In the data rows, the value 128 means zero.
Some points:
[104 117   6 115  48 104 125  83  94 154 152 128 145 163 178 199 188 173 199 178 168 150 132  94 184 120 103 109  99 145  29  67]
[100 184 181 216 205 188 159 153 144 145 111 142 170 162  90 156 184 144 183 133 129 216 173 177 186 175 157 152 242 135  96 129]
[ 92 103 112  87 121 121  77  75 163 101 114  64 116  55 132 114  75  64  92  30  52  71 133  58  91 105  92  70  76  43  93  84]
[210 156 165 191 127 190 116 180 203 152 143 143 110 111  91 154 221 150 143 129 178 168 115 153 162 151 160 193 147 136  74 128]
[110 101 122 131  90 148 152 131 158 158 168 158 186 114 148  77 162 100 171  86 159 164 148 150 148 123 162 169 165 150 137 163]
[ 90 101  86 134  92 119 143  61  84  46  75 135 134 123 139 156 145 157 164  92 126 183 198 186 144 112 163 122 153  48  55 110]
[  6   0  29 102  69  91  99 132 145 114 142 112  95 120 123  98  79 133 117 162 105 101  94  99  97 131 119 112 146 175 148 143]
[210 121 155 117 206 139 165 149 143  99 174 114 117  94 112 122 146 113 112 148 155 159 125 139  81 116 130 130  80 146  94 152]
[ 91 113  44 100  60  93 127 111 118  98  54 139  76  83  30 100  57   0  57  55  47  66   3  67  52  13  58  96  82  92  94 136]
[ 88 111  81 129 127 127  87 105 150 191 190 166 185 146 207 113 156 174 151 192 103 148 138 208 160  85 142 100 125  80 127 120]
[162 156 168 189 185 200 203 186 183 193 174 216 163 172 212 235 152 165 154 163 186 198 158 198 184 151 159 153 226 209 195 255]
[116 189 178 169 142 171 157 151 118 158  85 102 106 101 150 198 141 130 125 186  85 143 203 118 148 120 147 137 103 100 136 129]
[120 168 106 175 167  69 144 105 135 132 112 157  78  72 130 109 103 132 103 125 153 134 154 174 105 184 161 150 152 102 138  87]
[ 70 129  77 138 102  76  61 136  93  85 106 147 137 152 137 122 123  95 196 133 158 178 150 141 142 168 187 178 130 199 181 251]
[ 32  35  96  82 134  76  94  78  36  89  69 117  86  56  96 119 142 128  77  45  62  82  74 102  92  89  35  40  75  16  96 119]
[139 137 123 119  83 103  97 150  81 135 140 165 166 102 108 134 201 155 162 161  90 142 129 107 125 141 141  77 115 143 182 125]
[124 200 169 128  99 115 131 160  68 176  81 193 154 130 156 111 126 121 129 150 179 129 165  87  83 124 126 163 117 138 149 120]
[183 149 118 104 118  93  52  68  69  98  94  56  93  11  67  96  92 146  79 153 140 108 155 138 172 172 153 171 188 181 134 146]
[137 120 159 191 137 146 194 111 215 232 169 128 235 147 208 164 123 166 106  93  99  73 102  74 102 177 101 132 107 152 170 161]
[204 104 136 140 167 199 143 134 137 146 116 170 110 109 125 147 148 129 136 137 228 121 144 118 163 119 120 124 145 135 186  98]
[154 120 114 146 107 137  85 162 122 106 123  67 106 107 126  78 143 134  80  75 134  90 100  99  94  92  99  72 109 139 156  65]
[111 104  92  83  81 124 131 140 182 111 175 189 181 217 179 148 177 131 114 181 166 180 118 106 109  80 121 129 173 120 153 132]
[135  73 152  78 160 114 104 118 133  68 139 152 128 166 100 115  96 160 113  96 117 177 155 203 164 213 145 174 166 160 149 176]
[190 162 146 130 192 133 141  98 113 110 111  77  99 123  74  44  80 120  97  70  55 111 202 109 103 108 102 157 195 122 157 181]
[123 181 198 146 143 208 184 229 177 156 198 214 138 128 182 123 103 113 158  80 111  96  59  57 133  79 131 107 152 124 140 206]
[255 230 197 212  79 191 142 179  98 132 170 124  78 144  89 145  67 143 120 126 119 108 118 140  69 102 103  84  78 102  94 111]
[154 128 146 178 112 114 161  97  49 136 130 106  58 150 107  55  97  86 117 109  97 104 116 136 195  87 141 171 149 159 128 143]
[111  67 168 113 112  81 103 100 118 133 110 130 134 154 182 145 167 140 141 203 115 139 136  84 154 187 115 137  97  72 117  82]
[191 202 185 198 229  95 173  71 185  97  92 128  97 100 104  73  74 115  79  97  68  88 108  61  72  97  97  38 114 117  99  85]
[ 85 138 118  90  71  85  78  70  72  79  66  55  72  81 137 137 130 109 160 159 166 183 121 188 159 123 131 195 104 209 196 146]
[ 77  62  67  61  74  50 155 163 106 120 160 133 202 161 148 210 135 206 198 207 223 174 168 146 162 119 116 104 100  93 107  78]
[113  84 141 128 116 150 178 182 176 180 170 176 189 158 144 173 181 206 163 212 132  95 147 106  84  64 135 105  38 138 103  57]
[164  19  97  96 136  94  84 144  94 174 147 122 115 128  97 128 105  55  99 115 121 128 108 100  78  78 131 120 117 109  62 147]
[166 172 149 139 194 142 191 148 129  99  84  88 132 122 137  61 133  95  85 144  95  83  68 176 123 192 199 124 125 124 122  92]
[177  94  98  92  80  98  81 111 111  22  71  65  63  86 130  84 101  83 189 124 134 131 175 149 139 184 190 152 212 192 147 157]
[110 119 152 150  76 113 150 106 115 144 175  81  90 115 129 134 144 115  90 135 123 130  96 123  48 121  84 138 146 103 175 126]
[164 128 196 104 147 132 147 101 111  97 150 106 110  94 115  71 113  96 184 123 146  95  67 133  56 140  67  71 111 123  56  92]
[152 123 100 118 114 153  96 146 106 120 107 117 169 113 123 109 104  68  54  99 115  78 133 151 104 149  44  88  97 141  88  41]
[170 107 174 157 129  83 130 180 134 108 154 147 125  99 185 136 113 142 104 144  89 123 115  85 144 103  81 184 106 199 130  68]
[121 149 105  37 173 122 171  89 192 186 176 156 113 161 135 152 147 133 183 121  84 135 145 199 116 180  93 161 180 147 140 130]
[ 84  83  32 106 138 158 128 148 131 191 133 162 160 130 144 143 118 188 183 149 135 129 139 121 159 179 194 223 177 145 245 166]
[212 168 143 221 142 171 154 126 136 161  85 122 145 158  84 126 111  94 135 159  89 178 117 100 174 161  88  95  76  92 173  91]
[144 198 150 160 223 189 160 211 184 125 204 166 156 108 110 116 105 103 112  91  98 104 107 120 122  80  89 126  50 125  86 133]
[ 20  94  55  54  66  97 125 130 137 125  87  95 123 164 100 112 144 174  70  91  97 121 110  89 137 122 114 145 153 130 114 164]
[ 63  97 117 103 152 152  82 126 101 123 169 120 156 146 104 178  98  94 103 131 141  73 129 115 106 127 144 132 187 195 173 115]
[146 175 182 126  93 153  84  58  82  94  82  77  61  72  57  86  17 118 136 100 157 191 109 112 168  87 181 135  89  77  76  31]
[121 130 175 136 127 131  82 146 170 168  49 179 146 195 124 127 138 162 190  94 109  82 109 184 145  54 136 113 126  72  65 150]
[141 170 140 129 129 222 116 128 119 107  54 100 115 136 144  87 102 150 124 158 158 146  79 110  99 111  87 114  82  79  49 174]
[ 55 143 115 102 112 153 121 121 100 137 164 153  86 133 101 121 137 113  94 166 131 100 120  57 138 115 154  76 124 164 158 119]
[108 169 136 165 187 105 171 155 144 167 137 103 184 164 136 122 142 169 118  79 144 129 103 106  76  89 130 128 117 107 130 144]
[137 151 156  82  67  60  82 129 114 121  72  95 117  66  94 118 101 130  83 166 179 180 130 159 181 177 173 137 178 178 145 183]
[145 185 151 153 204  95 145 155 159  86 172  62 119 161 136 122 144 102 131 135 154  61 189 155 203 160  92 138 149  27 127 114]
[131 154 114 113 162 132 113 167 128 143 155 160 167 222 185 226 162 139 150 112 123 142  75  87  85 124 126  91  95  81  77  55]
[133 118 140 100 122 127 165 139 117 159 111  75  78 168 134 146 149 128  94  98 156 135 145 160 190 139 198 127 117 200 208 158]
[134 134 154 147 115 124 125  61 108  63 120 109 163 109  54 147 134 124  94 130  87  52 135 138 147 185 201 192 129 171 223 211]
[ 71  55 104  57 123 111 103  74 182 121 196 205 132 207 201 150 189 169 169 139 198 159 222 213 112 185 119 107  80 108  87 107]
There is one direction along which these points spread out most. Take the direction at right angles to it along which they spread out most. Go by this last direction. For each point below, how far along it does it lie, from 0 to 99? The average is 50, and the first point in the table lies past the average. One standard deviation of the points above along it is 16.
[123 181 198 146 143 208 184 229 177 156 198 214 138 128 182 123 103 113 158  80 111  96  59  57 133  79 131 107 152 124 140 206] 20
[ 91 113  44 100  60  93 127 111 118  98  54 139  76  83  30 100  57   0  57  55  47  66   3  67  52  13  58  96  82  92  94 136] 52
[134 134 154 147 115 124 125  61 108  63 120 109 163 109  54 147 134 124  94 130  87  52 135 138 147 185 201 192 129 171 223 211] 65
[139 137 123 119  83 103  97 150  81 135 140 165 166 102 108 134 201 155 162 161  90 142 129 107 125 141 141  77 115 143 182 125] 54
[121 130 175 136 127 131  82 146 170 168  49 179 146 195 124 127 138 162 190  94 109  82 109 184 145  54 136 113 126  72  65 150] 40
[144 198 150 160 223 189 160 211 184 125 204 166 156 108 110 116 105 103 112  91  98 104 107 120 122  80  89 126  50 125  86 133] 16
[ 20  94  55  54  66  97 125 130 137 125  87  95 123 164 100 112 144 174  70  91  97 121 110  89 137 122 114 145 153 130 114 164] 70
[113  84 141 128 116 150 178 182 176 180 170 176 189 158 144 173 181 206 163 212 132  95 147 106  84  64 135 105  38 138 103  57] 32
[137 151 156  82  67  60  82 129 114 121  72  95 117  66  94 118 101 130  83 166 179 180 130 159 181 177 173 137 178 178 145 183] 75
